One turn moves each row of this set onto another row. After a few examples, where does it send each row asked below?
Ser: [-26  20  -2   7   2  -7  14   5 -30   3  18   4 -23   5  -8  23   5  48
  30 -18   0   2  -5  -1 -22 -33   4  14 -29  15  21  15  -3  -7  12]
lafut: [-11   0  -6  10  -2   8 -17  -2 -21  -5 -21  19 -19  20 -23  14   1 -10
  -8 -34 -50   6 -16   0  -1   4 -27   3   7 -11  15   8   0 -14  22]
bafo: [-12   6   5  16  -8   7 -30  14 -22  -9 -10  21  10  11 -10  12 -14  18
   4  -8  -7  -3   8  12  16 -10 -34  -5 -16  28  41 -11  31   1  18]
dobim: [-28  15   4 -11  18   9 -30   8   2  -9  21  18   5 -10 -21  36 -18  24
  14   1  -6 -23   9   5   1  -7 -13  -1 -10   0   0   6   6   6 -29]
rimur: [-15   7  18   3 -16  -5   1   9 -24   9  42   4 -21  14   4  20   4  41
  28  -6   4 -17 -18 -21   0 -35  -1  17 -32 -19  21  17  -7   5 -14]
peza: [  9  -1 -11 -31  -2   2 -33  10  -6   0 -22   7   2  26 -22  23   7   5
  -9 -30 -35   5  -6   7   8 -21 -37  13 -35 -11  -9   7 -15 -15 -12]
kizug: [-16 -16   6   8 -10   6 -41  19 -16  -9  -1  37  -4  15 -11  16  -5  24
  11 -13  -3  -9  -6 -13  11   1 -38  -1 -22  16  32 -25  29  -6   1]
Duzis: [ -8  29 -12 -28  -5 -12   9   4 -25  -8  25  14 -26  34 -13   1  17  31
   6 -14 -21  22  -6  19 -15 -36  -6   1 -25  13   7  20 -16 -25   9]
Meb: [-34  19 -15   3  10   9 -26   2  -7   7  15  19   3  -6 -17  28 -22  26
  21   1  -2 -27   8  15 -12  -3  -1  -5  -5 -13   3  12  22  -1  -2]
gozo: [-23  -6  -5   6  -7 -15 -11  -3 -21  -4  26  26 -25  34  -9   9  -3   0
  -8  -5 -19   5 -18  42  -4 -30 -21  -4 -14   9  12  35 -25 -32   9]
Posa: [-12   3 -12  -3  -6  23 -15   8   3   0  27  19 -10  26  10  -4  -3 -12
  15  16 -12 -10  -2 -13  -4  -5 -37  15   2 -24  28 -12  14   1 -27]
sufe: [ 13   6   0 -29  -8   5 -29  16  -1  -3 -27  10   4  31 -25   6   9  -4
 -11 -17 -37   4  -8   0   6 -20 -40  11 -21  -9 -14   7  -7 -15 -13]
moro: [-24  -7  23  15  -9  -5 -14   4 -22   0  24   1  -8  10  -6  18 -11  28
  21  -6  11 -32 -10  13   4 -52 -33  24 -30   5   3  19 -15   4 -22]
somek: [-35   2 -12  -4  -2  -2   0   8 -31   9  25 -11  -6  15 -24  23  -2  -3
  10   2  -8 -26   2  23   0 -43 -17   6 -36   0  12  36  -8   6 -12]
keman: [-12   8   7  -3 -17 -11  -5  -2 -27 -13  47  28 -43  37  -4   4  22  36
  11 -23 -16  -4 -34 -14  -9 -21 -10   9 -12  -8   8  11 -13 -19   7]
fesit: [ 16  16  20   6 -16   2 -24   9  -9 -24 -15  18  -7  24 -19  19  12  21
  -7 -33 -39   1 -25 -35   4  -8 -29  15  -4 -12   9   0 -13  -7   2]
pek: [ -7 -10  -4  -6 -19   4 -37  34 -13  -4   6  30  11  20 -10  22  -7  11
   1   8  -9  -8  -6 -24  18  -2 -33 -13 -37  -3  35 -11  20 -10  -7]
nez: [  3  36   2  10  -1  15 -13   6   4 -20   8   3   2  26  -5   1  20   9
  11  -1   4 -10   0  -6 -13 -12 -25  27   7  23  25  -9  21  10  -9]
Vob: [ 11   9  24   7 -19  10 -25  -8 -17   8 -16  13  -5  27   3  -9  -8   2
  -3 -20 -37  -2 -12  13  22 -21 -30  15   8 -32  13  14  10   1   9]
nasol: [-19  27  -1 -15  10   2 -23  16   4   6  11  18   2 -10 -12  37 -14  32
  23   6   8 -11  -1   2  -4   5   9  -4 -16  -2   5   7   8  -6 -19]
zom: [-24  26   2  10   7   8 -24   4  -5 -11  22  21   5 -10 -11  38 -27  44
  20  -1  -5 -23   7  -7  -7  -7  -5  -2  -2 -10  11   7   8   4 -10]
Sodel: [ -7  11 -17  14  -7  10 -26  12  10  -8 -13  15   6  23  -2   5  -6  -1
  14  12  11  -9  -3   9 -27 -11 -42  22  -5  19  12 -11   5 -19  -6]
debal: [ 17  11  11   8 -13   1 -31   2 -14 -22  -8  11  -4  21 -16  32   7  28
  -5 -45 -35  -7 -22 -27  10 -14 -31  21 -14 -16   7   0 -18  -2   4]
kag: [ 22  20  -1 -24 -15   1 -18   4 -10  20 -23  10  -9  20   9  10   0  30
  10 -30 -24  25 -13   4  11 -12  -8  15 -28 -30  12   3  -3 -18  12]
fup: [-16  26  -8 -24  -3 -12  12  10 -24  -9  11  10 -26  29  -2   8  17  41
  11 -14 -18  23 -11  20 -19 -36 -13  -3 -33  16  10  18 -11 -22  14]
vopub: [-16  12  13  -2 -18  -9   1   5 -27 -15  41  19 -39  36   3  12  25  41
  13 -23 -18  -8 -38 -20  -9 -23 -13   5 -19 -13  15  16  -9  -7   9]
tora: [ 18  24   3 -20 -17   2 -12  10  -6  17 -32  15  -9  22   2  -4   0  20
   8 -16 -31  30 -13   0   1  -9 -12  10 -14 -25   8   4   4 -25  14]
mamik: [ -8  34 -22   7  -3  15   0  16  -1 -11  13   5   1  21  -1  15   5 -16
   4  16 -14   7   1  -9 -11   4 -15   7   2   2  48   1   5  -1  -7]
Zav: [ -3  14 -11 -25 -14  13 -23  30 -22   2  10  15  10  23 -11   8   5  14
   6   4 -16   0  10 -16  19  -8 -21 -11 -34  -5  37 -10  40   7  -1]
zazil: [-10   1 -16  11   0   5 -21 -10 -26  -3 -14  14 -19  19 -17  28   2   4
  -4 -48 -44   5 -17   6  -1   0 -18   7  -4 -16  19  10  -2 -12  27]
sed: [ 10   5  11   3 -14   8 -30 -14 -20  14  -8   4  -3  25   4   4  -6   2
  -4 -32 -33  -7 -11  26  29 -23 -25  17  -6 -36  13  18   4   4  11]
Guli: [-40 -21 -12  -5  10  -8  -1  10 -18  16  21  16 -21  11 -12  31  -4  18
  14  -4  -6   6  -5  11 -21 -31  -5   0 -41   7  16  24 -10 -26  -7]
kubor: [ -9  16  -8 -10 -29 -11 -11  11 -27 -18  34   4 -14  37 -20   8   4   2
   0   2 -19 -24 -21  11   6 -36 -38   6 -25  -9  -3  28 -39 -11 -14]
gelid: [-35 -14  -4   1  -5 -13  -6   2 -22   0  20  23 -27  34  -3  16   1  -1
  -4  -5 -21   4 -23  36  -9 -28 -24 -11 -23   2  16  37 -18 -27  11]
labez: [ -1   1  -2   9   0  13 -22   8  17  -4  15  35   3  29  19   5  -5  19
   9  14  -3  13   1 -12 -26 -18 -25  12  -5  -6  32  -8  14 -22  -7]
botub: [ -6  27  -7  -4 -24  11 -20  23 -32   0  -8   5   8  10 -10   1 -11  15
  17   0  -5 -10   7   5  24  -5 -32  -2 -22   8  38 -14  34  14  11]
Riki: [ -2  22  17  -3 -30 -12  -7  -4 -28  -5  24  11 -32  29   6 -16  -1  31
  20 -11   2 -14 -28  26  13 -34 -31  25 -10  -1  -1  12 -23 -10  -4]
Fuz: [-13  24   9  -3   4   4 -32   6   4   8  21  14  13   0  -9  27 -15  31
  18   9   9 -27   4  10   4 -12   5   1 -10 -14   4  19  23   8 -14]
geli: [-19  16  -6 -13 -22  -8  -7  16 -27 -19  23  -4 -12  36 -17  12   8   2
   1   0 -19 -25 -22  16   5 -40 -46   2 -32  -3  -5  32 -30  -1 -12]
fumis: [-11   9  27   0 -27  -9  -9   0 -23  -2  18  10 -29  30  15 -10  -1  34
  20 -11   1 -18 -32  27  13 -40 -40  20 -17  -7  -1  15 -16  -4  -5]

debal -> peza
keman -> kubor
botub -> bafo
Now find these:
Posa -> mamik
tora -> Vob
moro -> Guli
vopub -> geli
Fuz -> Meb

